(in the rows, 128 means zero)
Rotation paths and how fast each direction turns (degrees a step):
Each turn is a multiple of 5 degrees from 10 to 175, or 0.
Each row of a path follows its step; steps can be skipped.
Rotation 1:
step 0: [127 124 122 125 125 138 127 121 130 118 133 138 131 130 119 135 126 127
 125 127 121 133 130 125 133 130 127 123 123]
step 1: [134 144 123 129 133 122 128 134 124 129 123 124 122 123 133 128 132 128
 126 127 128 136 135 134 133 126 134 124 129]
step 2: [140 125 127 128 130 136 124 123 130 125 133 131 134 125 118 122 128 128
 127 133 131 118 128 126 137 134 122 128 128]
step 3: [123 129 138 122 132 119 123 132 125 136 125 129 123 135 127 128 136 123
 128 127 125 131 134 131 135 124 133 121 132]
step 4: [125 127 121 132 130 140 135 127 130 120 131 133 135 127 119 133 136 125
 126 123 123 122 135 127 130 126 126 132 125]
step 5: [129 141 126 127 125 120 117 130 129 134 124 137 121 124 130 129 130 131
 123 131 127 133 135 127 128 126 135 131 129]
step 6: [134 130 128 130 130 139 130 120 130 131 134 126 138 127 123 124 128 134
 141 129 130 125 132 132 137 127 126 130 124]
step 7: [128 132 139 122 123 126 121 129 127 123 124 129 123 139 124 122 135 129
 124 126 127 133 133 130 126 131 134 126 140]
step 8: [127 131 121 121 130 132 137 126 130 123 129 131 133 129 121 134 124 125
 132 127 126 119 138 131 128 119 124 121 123]
step 9: [129 140 129 128 122 125 125 127 133 124 122 134 123 127 132 133 131 129
 122 129 133 133 129 122 139 138 135 127 130]
step 10: [138 133 129 127 134 132 125 130 124 128 138 127 137 120 124 123 126 131
 137 124 126 125 130 124 132 119 125 119 127]
[124 125 128 123 128 127 129 130 126 126 125 129 129 131 126 131 129 125
 130 126 128 126 129 128 127 129 127 129 128]
85
[130 128 131 127 127 127 126 127 125 130 129 127 129 128 128 125 128 126
 134 127 129 126 126 124 131 131 130 129 127]
95
Rotation 2:
step 0: [135 134 128 130 132 127 134 136 119 127 136 142 131 130 130 122 124 136
 131 128 128 127 125 128 130 124 120 118 122]
step 1: [129 129 131 123 123 123 125 121 131 128 137 131 127 141 131 132 130 124
 124 133 123 128 123 112 135 133 132 126 129]
step 2: [135 132 132 132 124 126 135 132 124 135 122 125 124 126 124 127 124 115
 125 135 121 134 124 135 123 139 125 126 134]
step 3: [129 121 130 120 134 129 134 125 118 133 126 132 130 135 139 135 126 137
 131 124 125 128 133 132 122 129 129 134 139]
step 4: [128 142 124 131 119 135 127 133 123 129 138 130 127 126 124 128 132 131
 130 124 117 118 126 124 126 122 129 135 131]
step 5: [126 118 129 134 116 122 126 122 123 134 128 130 114 128 121 129 128 133
 129 129 126 136 134 118 127 128 124 128 125]
step 6: [135 132 130 132 139 121 128 133 123 130 133 123 137 128 122 125 132 126
 137 131 134 135 129 122 116 134 126 132 130]
step 7: [123 132 135 130 128 131 127 125 124 134 126 138 139 129 133 125 117 127
 133 117 129 131 126 121 135 125 127 122 135]
step 8: [138 137 133 124 119 116 130 130 126 130 140 130 125 131 134 119 127 133
 120 130 128 125 123 132 134 130 125 130 123]
step 9: [130 119 128 126 128 131 126 129 125 120 130 132 123 136 123 130 133 126
 124 133 121 134 123 122 130 140 121 123 142]
step 10: [140 129 120 138 127 126 136 131 126 139 122 122 130 131 136 134 125 125
 131 125 126 122 124 127 122 131 134 131 137]
[125 129 126 132 126 129 127 126 127 132 126 127 128 126 127 126 127 125
 129 127 127 125 127 129 132 129 129 125 130]
135
[128 125 124 127 133 129 130 130 126 130 125 128 129 126 128 126 125 127
 128 127 128 130 126 126 127 130 128 132 128]
100
[129 129 126 130 128 127 125 128 128 126 124 126 129 131 126 129 127 128
 128 127 130 131 131 131 125 133 127 127 129]
100
[128 128 126 128 128 130 131 126 125 128 127 128 127 130 128 131 128 125
 126 131 123 127 131 131 126 126 131 129 128]
45
Rotation 3:
step 0: [130 127 127 122 136 133 122 129 127 142 135 124 130 125 133 123 131 127
 134 135 125 133 133 125 129 134 134 118 129]
step 1: [126 140 122 132 126 127 130 125 116 134 129 131 132 132 135 137 128 130
 123 130 133 131 131 135 134 132 123 130 120]
step 2: [118 129 136 122 131 129 118 122 132 130 133 134 130 136 134 130 122 127
 127 131 127 139 128 118 125 127 131 125 128]
step 3: [133 139 127 126 126 129 137 127 128 119 136 128 131 129 129 128 133 122
 120 125 139 127 130 123 124 135 130 129 120]
step 4: [133 123 123 141 127 132 124 117 133 130 123 134 129 132 127 127 122 126
 124 129 125 129 130 113 122 124 127 123 128]
step 5: [125 133 128 129 127 125 137 133 125 128 133 130 130 126 120 118 117 126
 119 126 135 122 125 126 125 123 130 139 131]
step 6: [137 121 127 130 136 137 126 134 137 122 123 127 127 129 125 125 125 120
 131 135 125 128 129 122 137 118 123 130 124]
step 7: [132 126 132 128 132 128 138 133 126 129 122 126 129 124 133 133 122 125
 123 129 124 116 128 136 119 132 127 138 135]
step 8: [122 113 128 126 126 131 125 132 135 131 134 129 135 129 122 126 128 128
 131 134 117 121 122 132 134 130 123 124 121]
step 9: [119 127 124 122 134 122 138 125 124 126 124 122 128 127 130 126 132 131
 133 133 127 126 142 137 125 129 125 134 127]
step 10: [124 125 133 131 136 124 127 117 132 133 138 130 125 125 129 138 133 131
 137 129 126 125 122 126 136 128 120 123 133]
[130 127 128 128 124 128 127 132 129 127 125 128 128 128 126 129 131 133
 129 126 130 132 127 129 128 129 128 127 132]
0
Rotation 4:
step 0: [129 122 128 126 129 115 128 125 130 128 120 129 132 130 132 125 130 132
 129 131 122 135 126 134 134 134 135 131 133]
step 1: [129 125 124 126 135 118 129 129 131 131 125 121 125 132 129 129 132 125
 125 122 123 127 134 130 139 135 133 127 129]
step 2: [131 124 120 133 130 121 126 125 127 132 121 133 131 134 126 128 129 122
 122 129 126 132 131 129 137 129 133 125 119]
step 3: [135 124 121 130 129 118 123 126 126 126 119 124 126 130 139 123 131 125
 124 129 128 133 126 128 135 131 123 128 127]
step 4: [135 126 121 124 130 122 126 131 128 126 121 119 124 130 129 129 120 123
 129 128 124 135 127 130 131 136 130 121 124]
step 5: [130 129 115 132 123 129 131 133 128 126 121 123 131 127 129 125 126 121
 129 126 129 134 138 130 135 130 126 125 122]
step 6: [134 124 119 127 123 126 123 126 125 125 118 131 133 124 132 127 121 128
 134 129 130 134 131 133 132 135 127 130 130]
step 7: [133 126 121 124 129 130 128 125 125 125 127 119 124 122 132 131 122 128
 132 124 127 126 133 131 138 139 127 132 129]
step 8: [132 124 122 129 127 133 137 120 126 126 128 130 130 126 123 133 120 124
 128 129 128 134 134 131 138 133 127 129 121]
step 9: [132 125 127 131 123 128 136 123 124 122 125 128 131 124 134 126 130 132
 128 130 127 136 129 133 140 131 122 135 131]
step 10: [136 123 132 124 131 123 135 126 127 125 124 124 127 128 125 134 124 133
 130 124 124 133 127 136 136 136 129 128 134]
[128 128 129 128 127 128 133 128 129 125 129 125 127 129 128 126 128 127
 127 132 126 133 124 127 126 128 125 127 127]
70
Rotation 5:
step 0: [128 127 136 120 136 124 125 128 137 127 127 130 128 127 117 127 132 132
 126 133 134 122 137 121 126 122 130 130 138]
step 1: [127 126 133 129 130 130 127 130 135 138 142 129 126 128 127 123 129 142
 126 131 130 124 134 132 124 123 126 130 122]
step 2: [134 123 124 121 126 130 127 134 132 132 136 131 127 121 134 125 128 134
 131 125 122 132 128 125 138 131 127 120 116]
step 3: [129 127 125 126 132 128 129 126 127 133 126 130 124 125 131 123 129 111
 121 128 132 131 133 123 140 129 132 118 123]
step 4: [132 134 126 135 131 124 130 134 119 132 128 127 125 131 133 128 131 116
 126 133 133 122 136 132 123 127 117 127 127]
step 5: [130 132 124 127 125 129 123 139 123 123 130 136 125 121 123 131 133 124
 133 126 123 119 126 122 119 128 118 134 131]
step 6: [125 129 127 125 120 134 124 128 136 134 128 132 130 118 121 129 131 124
 123 127 131 119 121 125 120 136 137 133 127]
step 7: [135 130 128 126 119 120 127 125 138 136 131 122 138 131 131 135 123 130
 125 136 131 125 128 128 123 133 132 123 128]
step 8: [137 130 130 125 127 120 127 124 129 128 131 131 123 125 131 127 119 134
 129 139 125 134 129 117 126 120 128 120 136]
step 9: [132 127 132 125 136 133 127 126 132 129 122 128 116 121 128 113 126 132
 130 131 130 128 132 133 122 125 128 121 130]
step 10: [131 123 126 126 135 128 128 139 137 129 127 126 132 128 118 125 130 128
 129 126 124 121 134 139 130 124 123 120 122]
[127 128 127 131 127 125 130 130 125 128 134 127 127 130 129 131 126 130
 126 129 126 128 127 128 125 124 126 128 128]
110
[128 127 128 127 130 121 132 128 128 130 126 127 130 127 129 130 128 126
 127 130 128 127 126 128 132 129 130 129 129]
90
